Each path below is one point turned by a fixed rotation once a step. After each direction that follows a path, write how fast that rotation turns it, in degrees each step (0 if it stays still).
Each turn is a multiple of 5 degrees from 10 to 175, or 0.
Each row of a path follows its step; steps can be skipped.

step 0: [-0.42  0.45  1.96  0.98 -0.14  1.14  0.54 -0.74 -0.19  0.60  0.69  1.92
 -0.98  0.48  0.89 -1.52  1.29  0.20 -3.07 -0.75  0.99 -1.30 -0.26  0.61
  1.59 -1.20 -0.54 -0.52  0.02 -0.40  1.02 -0.69 -0.95 -0.61  0.57 -0.98
 -1.27 -1.10 -1.73  1.66  1.67 -0.69  0.34  1.00  0.52 -0.38  1.34  1.56
 -0.92 -0.03 -0.75 -0.91  0.45  0.46 -0.09  0.91 -0.17  0.45 -1.15 -0.94
  0.17]
step 1: [-0.81 -0.88 -0.22  0.06 -0.19 -1.84  0.60  0.80  1.31 -0.45 -0.06  0.66
 -0.87  1.61  0.27 -0.27  0.13 -0.18 -1.75 -0.07  2.34 -0.99 -1.51  0.05
  2.55 -0.27 -0.11  1.05 -1.36 -0.09 -0.52  0.70  1.12  1.34 -0.16  0.96
  0.60  0.07  1.03 -1.46 -0.93  1.41 -1.68  0.31  0.67 -0.22  1.37  0.69
 -0.93 -0.66 -2.86 -0.81  1.09  0.48  0.77 -0.05  0.67  0.40 -0.45  0.47
  0.33]
step 2: [ 0.55  0.94  0.06  0.52  0.81 -1.23  0.98  0.96 -0.75 -0.27  1.09  0.81
 -1.20  0.55 -0.73  0.50  0.47 -0.24  0.47  1.27  0.51  2.07 -1.30  1.45
  0.69  0.33 -0.57  0.21  0.01  1.44  1.36  0.08  1.23  0.18 -2.07  0.43
  0.93 -0.29 -0.35 -0.11 -0.86 -0.33 -0.99  1.27 -1.71  1.52  0.27  2.53
  0.25 -0.26  0.19  0.54  1.48  0.32 -3.03  0.87 -0.35 -0.49 -0.38  1.14
  0.81]
step 3: [-0.63  0.11 -0.23  1.18  0.48  0.60 -1.57 -1.32 -0.79  0.79  0.08  1.47
  0.76  1.73 -1.94 -0.53 -0.34 -0.78 -0.67  0.24  0.10 -0.44 -0.54 -0.86
  0.57 -0.33 -0.91  0.38  1.36  1.47 -0.03  0.95 -1.78 -0.31 -0.73  1.58
  0.39  0.36 -1.07  1.01  1.78 -1.42 -0.24 -0.24  1.16 -0.03  2.31  0.19
 -1.82 -1.37 -0.22  1.14 -0.20  0.14 -2.66  0.50  0.25 -1.02 -0.57 -0.22
  0.76]
step 4: [-0.51  1.24  0.81  0.03  0.99  0.44  0.13  0.22  0.35 -0.59  1.37 -0.38
  1.11 -0.82 -0.08  0.07  0.82 -1.65 -1.09 -0.12  1.35 -0.77  0.38  0.67
  2.16 -1.06  0.27  1.60  1.09  0.72  0.92 -0.05 -0.05  1.59 -0.49  2.05
 -1.20 -0.86 -0.31 -0.38  0.20 -0.71  1.39 -0.11  1.59  0.33 -0.06  1.10
 -1.36 -1.72 -0.54 -2.15 -0.50  0.78  1.58 -0.64  1.60  0.28 -1.64  1.20
  0.99]
step 5: [-0.11 -0.15 -0.74 -0.45  0.75  0.54 -1.48  1.17  1.23 -1.31  1.78  2.76
  0.45 -0.62  0.15  0.20 -0.11 -1.54 -1.07  1.04  1.42  0.36 -2.09  0.71
  1.08  0.30  0.68  1.54  0.42  0.21  0.86  0.64  2.67  0.57 -0.23 -1.45
  0.89 -0.88 -0.13 -0.29  1.46 -0.61 -0.99  0.19 -0.75 -0.15 -0.69  0.30
 -0.50  1.34 -0.86 -0.75  0.81  0.02 -1.15  0.36  0.96  1.77  0.08  0.08
 -1.16]
step 6: [ 0.35  1.48  1.93  1.01  0.24  1.29 -1.34  1.06 -1.31 -1.09 -0.50 -0.26
 -0.29  0.12  0.55  1.86  0.06 -0.44 -1.13 -0.21  0.50  0.85 -1.91 -0.89
  1.44  0.84 -0.65 -0.22 -2.17  1.28  0.08  1.35  0.42 -0.59  0.54  0.04
  0.72  1.55 -0.48  0.30  0.72 -1.13 -0.46  1.55 -0.74 -1.03  0.26  0.59
 -1.76 -0.92 -1.27  0.95  0.14 -1.68 -1.39  1.36 -0.54 -0.84 -0.70  0.61
  0.95]
step 7: [-0.61  1.49  0.88 -0.54 -0.26 -0.41  0.28  0.66  0.90 -0.33 -0.33  0.68
 -1.57  0.74  0.77 -1.02 -0.29 -2.03  0.18 -0.02  0.32  0.68 -0.22 -0.66
  0.41  0.82  1.51  0.92  0.79  1.35  0.78  0.63  0.44 -0.27 -0.53  2.54
 -0.78  0.68  0.09 -0.43  0.44 -0.22  0.21 -0.34  1.85  0.21  2.67  1.72
 -0.92  0.31 -0.22 -0.70 -1.90 -2.15 -0.88 -1.84 -0.23 -1.38  0.57  0.07
  1.08]
step 8: [-0.19  0.52 -0.25  0.75  1.51  0.71  0.00  1.18  0.38  0.85  2.38  0.00
  0.70 -1.53 -1.54 -0.63  0.62 -1.06 -1.34  0.37  0.67  0.22 -1.13 -0.55
 -0.42 -0.77  0.99  2.86  0.37  0.10  0.22 -0.34 -0.43 -0.67  0.64 -0.69
  1.60 -1.88 -1.88  1.06 -0.24  0.62 -0.80 -0.36  0.28  0.37 -0.17  2.33
 -0.27 -0.76 -0.88 -1.37 -0.93  0.23 -0.48 -1.20 -0.19 -1.39  1.69  0.97
  0.14]
step 9: [-0.49 -0.09  1.53  1.17  0.58  0.30 -0.77 -0.33 -0.53 -1.92  0.34  3.09
 -0.23 -1.01 -0.04 -0.70  0.87 -1.26 -1.12  0.12  0.87 -1.76 -1.21  0.07
  2.75  0.86 -2.55  0.57 -0.37 -0.39  0.30  0.40 -0.95 -1.37  1.17 -1.18
  0.52 -0.11 -1.67 -1.26  1.06  0.36 -0.10 -0.07 -0.04 -0.07 -0.52  1.10
  1.22  0.28 -0.05  0.05 -0.44 -0.42  0.04  0.29 -0.54 -0.66 -1.60 -0.56
  0.30]
step 10: [ 0.57 -1.71  0.31 -0.58 -0.10 -1.00 -0.40  3.04 -0.56 -0.59 -0.52  1.00
 -0.09  1.62  0.91  1.77 -0.15 -0.60  0.30  0.78  1.66 -0.19 -1.04 -0.27
  0.85 -1.12 -1.04  0.45  0.17 -0.84  1.12  0.35  1.25  1.45  0.69  1.47
  0.33 -0.11 -0.26 -1.72 -0.54 -0.26 -0.94  1.67  1.38 -0.02  0.23  0.03
 -0.76 -0.52 -1.76  0.15 -0.88 -1.37  0.14 -0.86 -0.76 -1.67 -0.79 -0.65
  1.78]
step 11: [ 1.00  1.83 -0.59  0.65  0.96  0.58  1.88  0.73  1.14 -0.12 -0.16  0.25
 -1.57  0.35  0.17 -0.37 -0.07 -0.31  0.41  2.88 -0.66  0.64 -2.45 -0.74
 -0.13  0.14 -0.17  1.16  0.72  0.88  1.15  0.23  0.08  1.78  0.26  0.13
 -0.15 -1.40 -1.96  0.18 -0.53 -0.09  0.89  1.58  0.01  0.21  0.15  1.14
 -0.22 -0.91  0.78  0.68  0.07 -0.78 -2.94 -1.59 -0.46  0.68  0.55 -0.10
  0.56]
Directions:
[-0.01  0.14  0.10 -0.22  0.43  0.17 -0.01  0.18  0.08 -0.21 -0.16 -0.03
 -0.16 -0.36  0.08  0.43 -0.09 -0.38  0.10  0.00 -0.09  0.39 -0.15  0.13
 -0.14  0.18  0.02  0.59  0.43 -0.13 -0.41  0.08 -0.16 -0.44  0.03 -0.02
 -0.02 -0.65  0.11  0.26 -0.23  0.50 -0.43 -0.06 -0.53  0.37  0.01  0.06
  0.14 -0.17  0.01  0.43  0.50  0.31 -0.21 -0.14  0.10  0.51  0.04 -0.23
 -0.21] | 115
[-0.69  0.31  0.25  0.02 -0.21 -0.16  0.16  0.40  0.14 -0.04  0.45 -0.05
  0.22 -0.16 -0.06  0.18 -0.15  0.40  0.30 -0.41  0.39  0.07 -0.15  0.01
  0.36  0.04 -0.32 -0.38  0.22 -0.13 -0.31  0.17  0.13  0.43  0.27 -0.58
  0.47 -0.02  0.13 -0.49  0.35  0.36 -0.40 -0.18 -0.07  0.16 -0.13  0.16
  0.27  0.29 -0.10  0.00 -0.03 -0.15  0.06  0.39  0.21  0.19 -0.27  0.11
 -0.09] | 90
[ 0.45  0.28  0.47  0.15 -0.04 -0.24  0.15 -0.33  0.36 -0.16 -0.14 -0.45
 -0.35 -0.40 -0.12  0.18  0.30 -0.10 -0.04  0.09 -0.05  0.20  0.26  0.23
  0.56  0.63 -0.49 -0.18 -0.05  0.23  0.06 -0.22  0.12  0.16  0.23 -0.03
 -0.40 -0.38 -0.14 -0.22 -0.23 -0.22  0.51 -0.17 -0.27 -0.07  0.07  0.27
  0.26  0.15  0.43 -0.18 -0.28  0.12 -0.19  0.09 -0.13  0.20 -0.17  0.39
  0.17] | 155
[ 0.37  0.10  0.05  0.36 -0.05 -0.52 -0.02 -0.28  0.15  0.54 -0.20  0.05
  0.00  0.18  0.06 -0.07 -0.06  0.40  0.06 -0.23  0.58 -0.02  0.05 -0.09
 -0.49 -0.06  0.17 -0.14 -0.09  0.04  0.41  0.28  0.07 -0.19 -0.09 -0.23
 -0.65  0.13 -0.20 -0.14 -0.01 -0.02 -0.28  0.03 -0.12  0.24  0.40  0.12
  0.03 -0.22 -0.08  0.16  0.33  0.67  0.09  0.21  0.70  0.26 -0.37  0.20
 -0.15] | 20
[-0.03  0.03 -0.14 -0.08  0.06 -0.23  0.22 -0.32 -0.14 -0.09  0.09  0.02
 -0.57  0.06 -0.22 -0.27  0.12  0.30  0.12  0.47 -0.14  0.26 -0.23 -0.08
 -0.15 -0.29 -0.21 -0.04 -0.24 -0.29 -0.20 -0.02  0.18  0.12  0.17 -0.07
 -0.01 -0.60  0.18  0.20  0.03  0.45  0.22  0.55  0.39  0.44  0.45 -0.41
  0.16 -0.21 -0.05 -0.13 -0.33  0.19  0.30  0.73 -0.32 -0.07 -0.27 -0.39
 -0.05] | 25
[ 0.05 -0.40 -0.23  0.09 -0.21 -0.21 -0.12  0.02  0.46 -0.58  0.43  0.15
 -0.62  0.22 -0.28 -0.27 -0.13 -0.07  0.49  0.15 -0.14 -0.53 -0.10 -0.19
 -0.09  0.20  0.03  0.23 -0.06  0.13 -0.19  0.26 -0.06 -0.05  0.15 -0.03
  0.07  0.18  0.08  0.09  0.52 -0.01  0.60 -0.30  0.00 -0.24  0.48  0.25
  0.24  0.20  0.14  0.42  0.43 -0.17  0.09 -0.21  0.34  0.38 -0.03 -0.21
  0.09] | 170
[ 0.55  0.33  0.29  0.35 -0.27  0.55  0.28  0.05  0.52 -0.23  0.02 -0.06
 -0.23 -0.07  0.48  0.16 -0.09  0.23 -0.26  0.18 -0.19  0.09 -0.38 -0.02
 -0.33  0.07  0.11 -0.40  0.28 -0.11 -0.12  0.12  0.15  0.42  0.11  0.18
 -0.15  0.21  0.16  0.25  0.11 -0.17 -0.14 -0.06 -0.39 -0.26  0.13  0.01
 -0.37  0.05 -0.47 -0.52  0.13 -0.24  0.26  0.11 -0.02  0.18  0.04 -0.51
 -0.51] | 60
[-0.12  0.11 -0.04 -0.18 -0.31  0.25 -0.30  0.15 -0.30  0.25 -0.12  0.42
  0.01  0.35 -0.21 -0.36  0.67  0.06  0.19  0.11  0.32  0.16  0.11  0.48
  0.05  0.06  0.20 -0.09 -0.06 -0.30 -0.70  0.45  0.00  0.18  0.19  0.03
 -0.06 -0.03  0.42  0.10 -0.36 -0.08  0.16 -0.18 -0.24 -0.23  0.08  0.32
 -0.46 -0.27  0.56 -0.51  0.41  0.09 -0.18  0.22  0.08  0.08  0.03  0.05
  0.20] | 20
